In the rows, 128 means zero.
The rows below come in pairs that one turn or mirror swaps. Which row does each named row swap with?
The rows were stretched afterwards, more along some directions than others.
taron: [129 135 136 123 117 144 130 149 152 156 137 127 112 149 168  95 125 149
 122 121]
Fotu: [103 113 135 135 140 136 134 138 167 131 105  98 144 100  98 137 140 123
 134 168]
sep: [125 139 107 114 151 136 131 137  94 140 127 115 111 172 145 119 130 150
 133 118]
tefi: [146 133 128 125 136 117 130 158 102  99 142  96 139 133 155 128 146 151
 161 120]
zuli: [104  94 126 109 114 104 118 166 126 139 129 154 114 148 137  96 163 138
  97 114]
dosir: [131 112 159 133 114 107 124 167 161 126 121 119 151 102 137 122 165 121
 135 150]
vika: [114 103 119 106 147 114 127 147  95  96 127 120 144 116 124 127 153 126
 138 145]
Lati: [121 102 115  97 115 128 122 144 137 127 151 125 101 141 152  99 153 140
 115 110]
Kif: [135 101 119  99 113 120 120 151 129 107 158 119 109 137 155 102 153 140
 127 107]
Fafet: [130  98 141 129 164 104 119 114 155 121 132 113 133 164 126 125 161 143
 122 112]
Lep: [110 109  77  86 126 115 111 157  99 155 125 124  82 182 125 114 158 137
 104 112]
zazon: [155 121 167 150 132 131 132 139 178 112 137 126 144 133 169 109 140 154
 137 116]
gami: [143 143 124 118 145 128 118 140  96 135 134 115 121 165 162 116 132 153
 142 113]
ganut: [ 91 101 111 104 149 155 129 104 151 158 123 120 126 138  92 118 125 139
  99 155]
tola: [118 128 132 120 115 133 130 154 143 168 133 129 105 144 151 100 128 147
 112 122]
fotar: [112 134  96 110 157 131 125 135  88 150 120 121 102 176 137 117 138 151
 123 112]
kogo: [116 119  98 101 132 151 133 156 118 104 115 150 104 127 127 125 143 124
 126 126]
satom: [101  95 113  97 130 100 120 150  86 119 130 118 143 122 116 118 159 127
 122 146]
pimi: [ 88  99 103 102 144 161 130 114 153 155 128 124 113 144 102 109 125 143
  94 143]
Fufa: [107 112 116 119 147 156 140 142 107  77 121 132 141 103 115 136 141 127
 140 144]
fateb: [108 113 145 139 126 131 132 155 160 117 112 102 156  90 108 141 146 120
 142 170]
tefug: [124 100 158 131 108 107 127 168 159 112 126 138 142 106 142 112 157 127
 122 134]
Rumo: [118 121 110 106 138 153 132 147 118  94 117 150 130 117 127 127 147 126
 132 135]
Tugom: [106 109 107 107 142 119 115 141 103 153 121 160 104 181 132 106 150 141
  99 105]
dabi: [153 125 128 121 137 118 128 143 102 101 142 100 131 135 165 123 141 146
 157 118]
razev: [140 100 125  96 119 121 125 144 130 102 159 120 117 134 158 105 150 141
 136 111]
raz: [105 121  78  88 126 156 125 150 117 129 115 142  90 148 133 113 145 126
 113 123]
kam: [110 113 118 110 106 127 117 161 124 173 137 122 109 141 144  97 131 135
 107 136]
ruluk: [106 111  77  91 115 127 110 164 105 142 122 133  77 173 131 115 158 132
 110 110]
Taka: [151 117 169 153 135 127 131 135 177 112 133 126 138 133 168 115 138 149
 138 112]
pubop: [152 126 125 123 137 123 130 152  99  95 144 100 133 136 159 125 141 148
 158 122]
linu: [104  88 141 117 113 106 119 166 140 124 128 151 132 125 134 108 159 124
 108 130]
nevas: [ 93 109 120 118 143 148 137 128 155 150 109 106 131 122  89 137 126 123
 116 169]
Bidub: [139 136 156 136 127 145 123 140 159 143 138 128 127 142 173 100 122 154
 130 119]
bap: [147 127 166 146 142 133 131 140 178 113 137 133 147 136 167 110 143 155
 139 112]
dol: [ 95 106 112 107 106 118 118 161 107 161 137 106 118 129 126 103 139 135
 117 145]
banu: [123 109 162 137 120 111 126 163 163 117 119 115 154  92 130 126 156 115
 142 158]
kivob: [ 89 112 116 120 148 146 129 118 154 152 104 113 130 129  82 135 130 130
 114 163]
Sopu: [131  97 148 136 154 103 121 122 162 109 130 111 135 159 134 127 164 145
 133 108]
fup: [103 119  80  89 116 149 118 158 114 132 117 148  85 147 127 114 144 127
 115 123]
lonag: [120 107 123 109 142 131 140 154 101  80 127 133 139 107 131 129 148 123
 144 144]
Tar: [127 109 163 140 113 109 138 166 163 106 120 121 153  95 138 120 159 126
 137 147]
dusap: [116 100 123 119 160 108 123 116 129 131 127 113 120 169 114 131 160 142
 116 114]
Vesu: [ 95  93 109  93 134 103 121 153  86 138 135 118 129 135 112 112 153 134
 113 145]
guni: [117 114 122 116 139 141 135 149 111  81 119 141 136 107 125 128 147 123
 140 135]
tifel: [104 120  94 110 148 133 119 132  90 154 118 134 108 175 125 113 137 144
 106 116]

Bidub swaps with gami
fup swaps with kivob
dusap swaps with Lati
raz swaps with nevas

The rows below come in pairs that one turn or mirror swaps. Which row does each named row swap with?
The rows were stretched afterwards, more along some directions than others.
pudu: [144 118 142 140 123 118  93  87 116 111 163 127 113 114 119 154 151 125
 150 101 131]
Lise: [155 132 126 117 110 131 117 117 121 143 144 160 132 128 124 165 106 104
 116 138 127]
Zikun: [138 134 134 152 106  82 145 137 145 111 138 140 130 126 111  87 166 143
 160 145 121]
Zamu: [170 112 183  96 159 100 110 110 128  59 168 154 129 108 137 121 131 156
 144 120 183]
senad: [129  93 147 105 140  86 113 136 116  85 179 105 115 116 111 122 142 160
 195 123 147]
Sube: [155 118 139 127 142 124 118 103 130 123 148 162 118 154 129 144 149 108
 102 145 178]
koso: [156 122 154 118 126 119 104  82 131 109 148 124 119 109 133 136 138 140
 159 113 120]
gabuk: [146 128 135 124 150 117 121 137 120  56 153 120 140  96 133 140 112 160
 194 160 149]
zozi: [131 106 144 117 135  88 112 138 114 102 173 126 114 101 107 128 157 157
 185 139 145]
kalo: [133 115 144 117 115  79 146 139 154  96 163 129 127 135 123  75 155 146
 164 133 128]
dako: [ 94 135 126  96 128 130 117 102 139 119 145 130 130 142 167 142 109 104
 132 125 144]
Lanol: [166 140 160 146 160 128 123 128  92  70 142 132 144 106 104 159 113 176
 140 157 162]
dom: [150 100 138  85 107 138 126 119 124 153 142 116 119 125 122 136 154 104
 158 135 167]
zolik: [111 168 126 151 158 128 126 153  97  53 134 105 129  94 123 130 100 161
 146 149 130]
dazab: [106 120 127 124 129 136 124 116 138  98 157 140 133 128 160 130 132  88
 128 140 143]
dezef: [136 152 103 137 131 130 118 128 136 139 137 101 125 112 106 179 111 127
 135 144 147]
dutem: [154 129 170  93 108 107 104 125 123 131 111 137 104 131 115 126 102 134
 105 119 162]
Seki: [149 114 146 151 128 111 132 109  93  68 144 131 146 105 105 149 115 148
 165 116 114]
Zote: [146 102 136  92 112 139 121 120 127 140 155 126 127 126 127 131 143 111
 160 130 193]
fel: [172 156 159 141 130 144 123 125  97  98 114 128 140  76 104 143 133 160
 160 147 163]
dif: [141 122 155 134 132  92 109 136 122  89 179 118 133  98 111 117 163 177
 186 140 136]
baf: [141 110 129 136 130  88 145 145 149  88 165 123 137 134 121  84 159 156
 173 141 130]
rak: [109 192 139 161 117 131 137 134 114  96 109 115 137 110 137 139 123 158
 157 158 128]
gapef: [157  98 151 105 122 137 129 128 138 144 162 127 141 116 118 120 153 115
 157 144 168]
miv: [133 135 106 143 149 133 107 122 124 119 121 123 133 109 114 185 126 116
 140 161 135]
mil: [163 126 164 131 134 106 109  91 135 112 145 145 124 108 117 135 149 139
 148 114 108]
gen: [106 169 143 135 151 114 123 141 116  65 114 128 131  96 145 116 118 149
 135 166 126]
Ven: [157 134 171 109 109 103 112 129 113 132 112 128 101 128 102 142 101 133
 108 130 160]
rivi: [ 99 125 118 119 144 135 113 112 139  99 167 144 140 132 171 130 122 107
 132 129 142]
Pef: [152 142 159 148 150 124 122 134  79  79 142 124 143 106 113 153 105 186
 152 157 159]
divob: [133 128 136 151 120 107 131 110  96  88 142 123 117 113  92 156 113 134
 154  95 119]
Zave: [143 127 124 106 151 115 121 127 112  58 183 139 138 117 148 139 128 158
 188 138 170]
rimo: [158 108 176  93 156 104 100 123 109  60 157 154 123 101 125 128 115 156
 139 112 183]
gute: [153 130 117 120 172 124 117 115 166  72 177 118 144 100 148 129 144 139
 153 151 158]
Neki: [172 139 166 141 160 118 123 120  99  58 154 130 148 110 115 161 112 178
 145 154 159]
nobi: [136 106 130 143 117 114 132 107 105  90 167 115 143 113 101 159 109 142
 184  95 127]
Kuvo: [160 126 174  97 156 103 114 131 125  56 154 150 124 113 132 104 125 160
 135 123 181]
menur: [154 126 132 116 114 129 120  97 156 158 147 169 143 131 136 171 124  98
 143 139 132]
soku: [149 138 140 112 116 122 132 115 146 150 140 152 135 125 141 139 121 107
 136 132 122]
tase: [160 123 146 130 137 111 118 101 134 123 149 166 120 155 131 149 150 107
  99 149 169]
bok: [153 124 127 108 167 136 113  98 170  88 163 126 172 114 164 144 141 149
 176 156 141]
nuvaz: [147 119 143 132 141 121 115 100 123 127 154 172 123 148 143 139 152 112
 109 144 173]
Doz: [147 123 157 101 114 117 109 130 107 128 123 138 102 133 100 149  90 117
  98 110 166]
Fem: [132 120 135 129 101  85 145 122 141 125 147 143 135 151 125 105 162 138
 167 136 133]
vin: [143 119 123 162 124 118 132 111 101 110 152 131 136 121  90 175 117 134
 156  97 118]
Miga: [139 124 156 125 123  75 119 132 132  88 172 107 114 110 119 100 166 175
 188 133 139]
lugas: [132 147 108 140 144 146 101 125 116 114 118 115 133 107 115 183 121 116
 127 160 143]
Nipo: [146 114 146 127 124  78 113 129 132  95 180 114 125 102 116 107 171 172
 196 137 136]
Mar: [167 107 178 104 149 111 103 113 110  66 155 147 125 100 122 136 118 161
 157 106 186]
ros: [ 95 178 124 157 134 124 123 151 102  96 118 119 132 109 132 139 107 156
 144 157 127]
vukel: [100 134 110 111 133 127 125 118 151 134 169 145 127 153 154 131 132  95
 122 124 150]
gom: [153 113 156 136 120 106 104  91 119 110 166 129 116 104 111 153 140 129
 147  99 118]
Vutoz: [127 125 132 104 147 110 133 147 109  69 168 105 132 107 140 130 109 159
 203 134 158]
non: [157 113 145 136 116 108 102  86 118 117 169 122 126 101 112 160 142 140
 170 101 120]
Bot: [161 119 174 106 103 104 110 136 125 141 112 141 106 124 103 122 112 134
 113 131 160]
Kiz: [159 157 150 153 138 142 126 119  89  94 120 108 128  89 104 150 147 161
 183 135 169]
Kage: [173 142 158 119 142 143 128 110 104  83 129 117 139  80 122 138 157 162
 186 140 156]
Kigin: [148 133 124 108 167 145 108 100 163  86 165 133 166 115 165 145 151 138
 159 154 157]

vukel swaps with zolik
Fem swaps with Seki
dutem swaps with rimo
Lanol swaps with Sube
baf swaps with vin
Neki swaps with tase
pudu swaps with dif

